Which row each row swaps with, under one turn or mirror
The rows were stretched afterwards, more along some directions than others.
ros: [-1.021,1.801,1.522,2.146,3.556,0.727,-1.613,-1.556,0.860,2.123,-0.158,1.037,-2.784,0.572,1.306,0.834,-0.568,-0.106,-0.426,0.344,2.546,-0.125]
subit: [-0.640,-0.435,2.131,0.213,0.097,-2.117,0.335,0.361,-1.275,1.152,-1.707,2.312,0.368,-1.484,0.757,-1.249,-1.286,-1.996,1.066,0.778,-1.896,0.475]
fel: [-1.863,0.809,1.633,-2.969,0.999,-1.349,-0.567,-4.890,-0.354,2.757,1.324,-1.235,-0.335,0.905,-0.165,-1.961,-1.699,-0.374,-0.584,-0.750,-2.279,-1.678]
bev: [-0.611,0.024,1.016,-1.357,1.901,-1.142,-1.388,-1.371,1.239,0.846,0.546,-0.493,-1.737,-0.357,-0.198,-2.809,-2.673,-1.101,-0.249,-1.588,-2.342,-0.566]
lafol: [-1.575,-0.464,-0.105,0.062,0.628,-1.845,-0.344,-0.567,0.579,1.649,-1.298,0.645,0.813,-0.131,0.170,-1.700,1.603,0.132,1.737,-0.039,-0.105,-1.230]
sal: [0.364,0.773,1.212,1.264,2.653,0.569,-0.760,-0.618,0.583,2.153,-1.335,1.023,-2.606,0.513,2.410,1.339,-1.782,0.009,-1.065,0.357,0.859,0.997]
firog: [-1.333,2.115,1.522,-0.717,1.262,-2.650,-0.916,-0.705,-1.837,3.676,0.873,0.381,0.552,0.110,1.091,0.618,-0.542,-1.483,-1.552,-1.738,-0.629,0.902]
rud: [-0.951,2.239,1.851,-0.158,-0.002,-0.651,-4.091,-1.496,-0.311,1.612,0.418,2.516,-0.015,-0.907,0.689,1.643,-0.726,-0.217,-0.846,-1.677,-1.062,-1.754]
doged: [-2.352,-0.133,1.866,-1.111,-0.493,-2.137,-0.360,-2.352,-1.743,2.965,1.152,-0.083,0.721,0.623,0.828,-0.666,-1.188,-0.737,-1.997,-1.536,-2.185,-1.797]
Zeg: [0.698,-0.984,-0.474,-2.899,-0.577,-2.599,-1.586,-0.498,-0.893,1.123,1.373,-1.677,-0.989,-0.603,0.583,-0.953,-0.634,-0.254,-0.644,-0.378,0.038,2.351]
vit: [0.295,-0.545,0.741,-0.158,2.200,-0.531,-2.018,-1.149,1.074,1.167,-0.340,-0.400,-2.845,0.042,1.831,0.602,-2.935,0.100,-2.223,-0.497,0.386,2.551]
Zim: [-3.042,0.930,2.238,-3.311,0.147,0.066,0.028,-3.453,-0.386,1.468,1.592,1.693,0.299,-0.587,-1.158,0.125,-0.406,0.521,0.734,-2.007,-2.666,-3.934]
kule: [-0.956,0.704,1.406,1.870,3.186,0.568,1.409,-0.451,0.085,1.157,0.544,1.728,-1.446,-1.506,1.173,-0.342,-3.743,-2.015,-0.073,0.883,-1.958,0.965]
Fafu: [-1.000,0.321,-0.808,-3.139,2.547,-2.006,0.907,-1.589,-1.248,1.720,-0.970,-0.133,0.126,0.764,0.424,-0.091,-4.259,0.662,0.073,-1.191,-1.947,0.256]
Rov: [-1.998,0.210,0.196,-1.102,-1.437,-2.470,0.441,0.226,-0.933,1.754,-0.066,1.668,1.785,-0.257,-0.139,-0.422,-0.394,0.317,0.817,-0.187,-2.890,-0.006]
noler: [0.078,1.090,1.621,0.775,-0.267,-0.566,0.364,-2.612,1.096,0.704,-0.151,-0.381,0.210,-0.651,-0.400,-0.815,0.422,-0.278,0.247,0.508,0.615,-2.855]
vazu: [0.688,0.823,1.939,0.956,-0.746,-0.056,-1.984,-0.363,0.492,1.314,2.436,1.157,-0.999,-0.699,0.785,0.305,1.662,-0.725,-0.462,-0.565,2.040,-2.147]
Bop: [-0.830,0.481,2.789,-0.013,0.238,-1.362,1.517,-1.214,-0.816,1.494,-1.194,1.071,0.323,-0.517,-0.875,0.090,-2.179,-0.844,0.737,-1.089,-1.090,-0.446]
mosi: [-2.266,0.907,2.005,1.628,-0.460,-0.861,1.232,-1.502,-0.391,0.846,-1.206,3.664,0.691,-0.116,0.243,1.058,-0.351,-0.638,1.533,0.116,-0.958,-1.209]
sefid: [-1.332,0.714,2.472,0.324,3.795,0.478,-2.230,-2.319,-0.985,2.518,0.371,1.245,-0.193,0.732,1.319,2.058,-3.189,-0.715,-1.111,-1.307,1.547,1.891]
kogaz: [-3.655,0.238,1.827,-2.153,0.329,-0.323,0.954,-3.535,0.647,0.956,-0.359,1.211,1.971,0.083,-0.687,-0.810,0.764,-0.211,2.174,-0.706,-2.863,-2.793]
marev: [0.515,2.947,2.436,0.460,1.572,-1.008,-1.592,-1.539,-0.931,2.635,1.898,0.726,-1.947,-0.900,1.574,1.135,-3.109,-0.792,-3.023,-1.688,-1.335,0.166]
dib: [-1.475,2.363,0.500,0.512,2.680,1.223,-1.892,-2.871,0.184,3.131,0.606,0.617,-1.886,1.171,1.947,1.031,-0.460,0.221,-1.580,-0.684,1.032,0.607]
lurud: [0.024,1.560,0.264,-3.958,0.221,-0.697,-1.247,-1.827,-0.315,2.819,1.622,1.679,-1.635,0.294,0.875,0.849,-1.292,1.110,-1.553,-1.596,-1.354,-0.440]
Sur: [-0.174,1.468,0.081,0.108,3.023,-1.017,-2.170,1.051,0.876,2.019,0.416,-0.460,-1.837,-0.563,-0.003,-0.792,-2.581,-1.553,-1.155,0.027,0.155,2.784]
lage: [-1.855,-0.846,0.901,-0.907,2.091,0.327,0.197,-3.684,-0.472,1.702,-0.504,1.757,0.983,1.649,2.646,0.688,-0.835,-1.265,-0.385,0.166,0.351,-0.258]
Muge: [1.108,1.439,1.472,-0.980,1.387,-1.380,-4.093,-0.899,-0.350,2.245,2.274,0.319,-1.798,-0.361,0.066,-0.559,-0.820,-0.090,-1.741,-1.388,1.309,-0.624]
fegog: [0.597,2.271,1.296,-1.416,2.165,2.214,-2.138,-0.569,-0.328,2.073,-0.246,1.285,-2.324,0.610,0.650,1.363,-4.236,-1.233,-0.987,-2.049,0.886,1.103]
fev: [-0.460,1.696,0.978,-4.414,2.221,0.753,-0.726,-3.493,-0.820,1.952,0.527,0.832,-2.455,1.781,-0.506,0.078,-2.190,-0.058,0.430,-1.775,-0.028,-2.505]
diba: [-2.098,0.393,1.369,1.646,3.254,0.747,0.198,-0.792,0.758,2.098,0.343,4.355,-0.120,1.278,1.506,0.802,-1.559,-1.018,-1.255,0.115,-0.135,0.065]
vil: [0.040,1.402,1.692,-2.320,-0.723,1.034,-2.814,-1.755,0.265,0.837,0.964,2.014,0.313,-0.197,0.015,0.071,-2.023,-0.460,-0.433,-2.463,-0.962,-1.683]
Kubav: [-2.523,1.166,3.463,1.930,2.169,-2.728,-0.686,0.037,0.166,2.004,-0.079,0.379,-0.240,-0.832,0.210,-1.297,-1.097,-1.784,-1.321,-1.178,-2.206,1.201]
lat: [-1.120,0.512,-0.165,-0.835,-1.000,-3.161,0.678,-0.078,-0.887,2.175,1.135,0.001,0.359,-0.888,0.985,-1.781,1.730,-1.252,-0.840,0.891,-1.836,-0.127]
ror: [-1.554,-0.824,2.180,-1.992,3.004,-1.434,0.785,-3.584,0.195,2.836,0.142,-0.456,-0.943,1.193,0.433,-0.973,-1.550,-2.237,-0.384,-1.857,-0.649,0.868]
lozos: [-3.274,1.935,0.829,-1.963,0.798,-0.026,2.429,-4.451,0.880,1.279,-0.119,0.734,-0.756,0.770,-0.076,0.794,-3.385,-0.386,-0.485,-0.918,-3.710,-1.936]
Sivun: [-1.371,1.448,2.000,1.747,1.727,-0.238,-2.510,-0.208,0.808,1.125,-1.995,2.743,-0.152,-1.121,0.784,1.855,-3.750,-0.563,-0.407,-0.537,-0.394,1.242]
bipaz: [-1.292,-0.570,2.015,-0.350,-0.782,-0.545,-2.914,0.507,-1.249,1.097,-0.024,1.809,0.539,-1.824,1.224,-0.977,-3.344,-1.003,-0.427,0.101,-3.353,0.760]
Zadak: [-0.420,0.515,2.802,-0.235,1.599,-0.671,0.140,-1.422,0.019,0.717,-0.255,1.707,1.008,-0.849,0.613,-0.992,-3.903,-1.947,-0.329,-2.040,-2.043,-2.276]
vove: [-0.311,0.284,0.243,-1.220,1.136,0.944,-3.292,-2.136,-0.116,1.718,1.720,0.970,-0.262,-0.111,1.128,-0.024,-1.808,0.054,-1.585,0.750,0.069,-0.017]
Tik: [-2.635,2.097,2.102,-0.097,3.039,-0.281,1.097,-1.347,-1.399,3.286,0.113,2.538,1.210,0.938,1.381,0.596,-1.889,0.605,-0.545,-1.192,-2.817,-1.556]
sutu: [-1.552,-0.268,1.573,-1.413,3.486,-1.513,0.797,-2.003,-0.195,0.737,-0.251,0.715,-1.283,0.674,1.181,0.485,-3.738,0.200,-1.343,-0.299,-2.263,0.505]
Luz: [-2.403,-0.673,1.190,0.610,1.613,-0.925,0.926,-2.553,1.019,2.658,0.666,0.534,-0.605,1.028,1.319,0.191,0.869,-1.094,-0.707,-0.432,0.464,-0.160]
Ser: [-0.951,-0.627,1.921,-1.137,-1.906,-2.734,-0.813,-0.603,-1.154,3.112,0.733,2.210,1.786,-0.177,1.341,-1.262,0.065,-1.420,-0.475,-0.372,-1.932,-0.147]
topu: [-1.264,-1.449,-0.610,-4.105,0.893,-1.583,0.825,-3.093,-0.967,0.347,-2.374,0.029,1.064,2.264,0.647,-0.585,-2.533,0.924,-0.711,-0.130,-1.442,0.683]
peto: [-2.462,-0.105,1.931,-0.983,-0.185,-2.289,0.589,-0.585,0.031,0.732,0.687,0.678,1.956,-1.345,-0.583,-1.506,0.224,-0.512,-0.418,0.639,-3.119,-1.773]
beke: [-0.107,0.209,2.148,-3.245,1.870,-0.235,-1.450,-2.275,-1.028,0.009,-1.827,-1.369,0.863,1.071,-1.362,-0.827,-2.276,-0.248,1.375,-2.102,1.140,-2.469]
roped: [-1.458,0.220,3.328,-2.545,2.689,-0.909,-1.477,-2.347,-1.815,2.337,-0.124,0.949,2.255,0.275,1.236,-1.669,-4.664,-1.933,-1.271,-2.946,-3.380,0.828]
kaneb: [-3.177,1.430,0.291,-2.024,-0.667,-2.969,0.671,-2.355,-0.904,2.033,1.164,0.935,0.182,-0.486,0.429,-0.117,-1.130,-0.803,-0.914,-0.670,-5.567,-0.812]
Fomen: [-1.980,0.325,1.762,-0.250,2.512,-1.933,0.704,-1.846,0.385,1.214,-0.574,-0.922,-1.609,-0.287,0.568,-1.672,-1.747,-1.832,-0.645,-0.151,-1.352,1.381]
sede: [-3.188,-1.186,1.598,-1.905,1.373,-2.684,2.771,-3.268,-0.144,1.808,0.458,1.300,1.210,-0.257,0.873,-0.855,-2.260,-0.236,0.292,0.675,-4.406,-0.800]
feto: [-1.843,1.375,2.756,-0.017,1.532,0.246,1.821,-2.067,-0.371,0.807,-0.007,0.432,-0.372,-0.153,1.613,0.925,-3.174,-1.065,-1.719,-0.480,-2.747,-0.426]
lut: [-1.583,2.284,2.233,2.270,2.011,-0.786,-1.830,1.622,0.828,2.421,-0.187,2.540,-0.363,-2.292,1.350,-0.132,-0.115,-1.060,-0.763,0.582,-1.478,0.622]
les: [-0.620,0.189,1.466,-2.645,1.710,1.239,-2.147,-2.680,0.351,1.273,-0.307,1.697,0.227,0.453,2.259,0.583,-2.877,-0.208,-0.733,-0.431,-0.684,-1.168]
bili: [-0.946,1.088,1.503,-0.274,2.742,-1.009,-2.503,-0.034,-0.565,2.627,1.525,1.657,-2.311,-1.978,1.333,1.236,-3.560,-0.191,-3.347,-2.064,-1.707,2.160]
buku: [-1.358,0.402,1.924,0.297,1.258,0.913,-2.677,-0.902,0.695,0.795,-0.463,1.735,-0.231,-0.648,1.140,-0.458,-3.037,-0.510,0.346,0.237,-2.437,0.365]
fuf: [-0.882,1.928,0.495,-3.397,1.209,0.832,-1.616,-1.834,-0.430,0.438,-0.944,1.251,-1.853,1.394,0.156,1.075,-3.630,-0.431,-0.156,-2.005,-0.796,0.489]

Rov swaps with vil
firog swaps with marev
bipaz swaps with Zim
lage swaps with sutu
subit swaps with fev
lafol swaps with bev
noler swaps with Sur
Zadak swaps with Fafu
sede swaps with les
buku swaps with kogaz
vit swaps with Luz
feto swaps with sefid

Which row each row swaps with, under one turn or mirror
The rows were stretched afterwards, more along some directions than others.
mas: [1.157,1.247,1.503,0.262,0.371,-0.182,-0.363,0.091,-1.771,0.698,0.188,2.398,0.509,1.555,-0.036,0.165,-0.432]
kam: [-0.659,1.246,-1.522,1.603,-0.570,-0.079,2.341,-0.514,-0.190,-0.446,0.996,0.870,0.108,-1.424,-2.233,-0.322,-1.026]
Lilu: [-1.346,1.876,-1.678,-0.567,-0.768,-1.878,-0.029,-1.318,-0.168,2.534,-1.351,-2.606,1.891,1.202,0.191,-1.881,0.182]
ropu: [1.466,0.775,1.007,1.028,-1.700,-0.816,-2.907,0.001,1.562,-1.693,1.060,2.554,-0.292,-1.921,0.451,-0.463,1.112]
Rolub: [2.587,0.980,0.846,0.544,-2.355,-0.851,-2.748,-0.677,2.351,-2.019,-0.369,1.072,0.075,-1.352,0.532,-0.282,1.521]
visog: [0.434,-0.364,-4.405,0.306,-0.916,-1.140,2.755,0.305,0.747,1.375,2.710,-0.103,-2.193,-0.926,-0.106,1.148,0.072]
gegap: [1.753,0.926,-0.209,-1.582,0.497,-1.008,-1.907,3.878,0.977,1.523,1.353,-1.384,-0.609,-0.500,1.956,0.248,0.412]
Vevub: [-0.520,-0.362,-2.351,0.730,0.001,0.032,3.521,-0.734,-0.205,-0.097,1.243,1.008,-1.438,-0.674,-0.775,2.206,-1.644]
zifu: [0.101,-1.046,-0.783,-1.275,1.606,-0.119,0.924,3.119,2.196,-0.180,1.580,-0.593,-0.192,-1.837,0.215,2.406,0.430]
ret: [-0.477,-0.743,-0.452,-3.062,2.005,1.439,1.291,2.697,1.195,-2.190,-1.471,-0.948,-0.782,-0.710,-0.598,3.245,0.382]
menav: [-0.944,1.846,-0.924,0.407,-2.050,-2.686,-0.597,-1.705,-1.148,1.925,0.165,-1.222,1.544,0.546,0.756,-2.145,2.206]
geken: [0.082,-1.029,0.662,-1.516,1.086,0.317,0.904,3.103,1.754,-2.307,-0.566,-1.686,-0.625,-2.900,-1.309,2.443,0.036]
lon: [0.405,0.413,-1.468,-1.913,1.087,-1.179,-1.264,3.929,1.259,3.472,2.005,-1.942,-0.279,0.821,2.025,-0.768,0.223]
tuzit: [-0.021,0.638,0.094,0.947,0.697,0.377,-1.587,0.084,-0.893,0.254,1.010,1.549,-0.495,1.648,1.067,0.449,-0.974]
tibab: [0.908,1.316,2.296,-0.555,0.522,-0.099,-0.348,0.235,-2.112,0.246,-0.715,1.281,1.545,1.813,0.113,0.238,-0.316]
Duvu: [0.210,0.639,-1.344,-1.572,1.634,-1.303,-1.519,3.719,1.180,3.943,1.809,-1.453,0.574,0.919,2.062,-1.601,-0.041]
laras: [-0.788,-0.382,2.297,-0.295,0.754,2.713,-1.140,1.421,-0.770,-1.466,-2.566,2.731,0.803,0.258,-2.620,-1.289,-0.543]
rom: [0.259,3.162,1.881,1.245,0.588,-2.295,-2.361,0.116,-2.147,-0.245,0.883,0.511,0.662,-0.858,-0.974,-3.307,-0.822]
bag: [-1.155,-0.543,-0.575,0.870,0.245,0.080,3.218,-0.343,-1.952,-0.105,0.707,0.177,-0.634,-0.454,-2.199,1.837,-1.302]
lata: [0.844,1.038,-2.080,-0.920,0.200,-1.822,-0.985,3.409,0.574,2.520,1.734,-1.912,-0.970,-0.594,2.200,-0.214,0.593]
Disu: [-2.316,-0.931,1.812,-1.025,2.212,3.305,1.026,0.676,-1.808,-1.970,-2.443,1.366,0.177,1.839,-0.982,2.420,0.055]
pobus: [1.465,0.421,-0.154,-0.334,-1.531,-0.765,-0.856,-1.731,2.323,-0.455,-0.169,-0.471,-0.188,-0.026,-1.107,-1.933,0.796]
kip: [0.051,-1.659,-0.599,-1.986,1.032,-0.242,1.415,2.721,2.339,-0.279,0.391,-1.779,-0.527,-0.848,0.211,2.719,0.746]
lede: [-0.971,0.344,2.116,-0.127,1.120,0.494,1.539,-0.099,-0.924,-3.622,-0.101,1.297,-1.454,-2.016,-2.338,-0.020,0.704]
mibu: [0.306,-1.330,-0.652,-1.473,1.302,0.031,1.188,3.601,1.733,-0.604,1.489,-0.835,-0.707,-1.801,0.178,3.621,0.415]
pom: [0.167,-1.237,-0.342,1.001,0.045,0.769,0.088,-0.119,-0.324,-1.100,1.505,2.774,-2.160,0.662,1.785,3.652,0.098]
loter: [-0.256,-0.442,0.917,0.571,0.194,0.208,-0.366,-0.544,-1.006,0.231,1.527,1.781,-1.329,1.911,2.467,2.160,0.787]
Pag: [-1.293,2.813,-1.101,-0.300,-1.408,-1.879,0.207,-0.780,-0.105,2.132,0.394,-1.489,1.265,0.720,1.201,-2.537,2.139]
Linil: [0.933,-1.369,-0.056,-1.721,1.089,1.576,0.993,3.620,1.930,-2.067,0.013,-0.305,-1.521,-2.356,-1.236,3.042,0.066]
dasus: [1.220,0.380,0.709,0.716,-2.177,-1.830,-2.912,-0.575,2.125,-1.172,1.237,0.896,-0.142,-2.322,0.003,0.165,1.848]
zopos: [1.294,0.765,-0.434,-0.819,1.026,-1.594,-1.094,3.778,0.644,1.506,2.509,-1.113,-1.293,-1.100,1.750,-0.187,-1.002]
nuz: [1.233,0.540,-1.305,-0.905,0.879,-2.290,-1.501,3.374,0.763,3.805,2.316,-1.563,0.198,1.284,2.484,-0.495,-0.881]
gimak: [-0.476,-0.660,-1.758,1.710,-0.932,-0.110,2.693,-1.063,-1.312,-0.217,1.568,2.016,-1.284,-0.865,-1.626,0.668,-0.647]
kugof: [-0.764,-1.068,1.885,-0.320,1.261,2.321,-0.205,1.828,-1.760,-0.172,-1.034,2.727,-0.162,0.555,-2.350,-0.106,-1.284]
lokon: [0.247,-1.263,-1.433,-0.658,0.965,0.663,2.320,3.302,1.026,-1.508,0.647,-0.689,-1.864,-2.877,-1.003,3.519,0.141]
duse: [-0.418,1.411,-1.476,0.325,-1.972,-3.223,-0.074,-1.464,-0.144,2.348,1.763,-2.262,-0.029,0.174,1.222,-0.926,1.456]
todi: [-1.885,-0.797,1.031,-0.322,1.526,2.533,-0.873,0.524,-2.065,0.018,-3.324,0.758,1.126,2.762,-1.266,0.517,-1.085]
nam: [-0.824,1.328,-2.360,-1.276,-0.443,-1.951,1.011,0.709,-1.075,2.874,-0.077,-2.307,1.206,1.075,1.096,0.090,1.648]
vupeb: [0.935,0.704,0.105,-0.311,-1.439,-0.559,-1.266,-1.900,2.139,-0.340,-1.317,-0.329,0.392,0.084,-1.854,-2.000,1.148]
ger: [0.865,0.947,-1.642,-1.814,1.954,-0.233,-0.770,3.345,-0.094,1.430,1.271,-0.102,-1.264,0.886,1.484,0.369,-1.648]
dit: [0.670,-0.057,2.250,-0.647,0.876,2.828,-0.481,1.526,-1.159,-1.171,-2.784,2.401,0.404,1.311,-1.538,-0.670,-0.855]
baniz: [-1.713,-0.888,1.759,0.569,1.405,2.207,-0.403,-0.415,-1.735,-0.941,-2.511,0.665,1.270,1.617,-2.583,0.881,-1.728]

dasus swaps with kugof
todi swaps with pom
loter swaps with baniz
lede swaps with rom
vupeb swaps with mas
tibab swaps with pobus
ropu swaps with laras

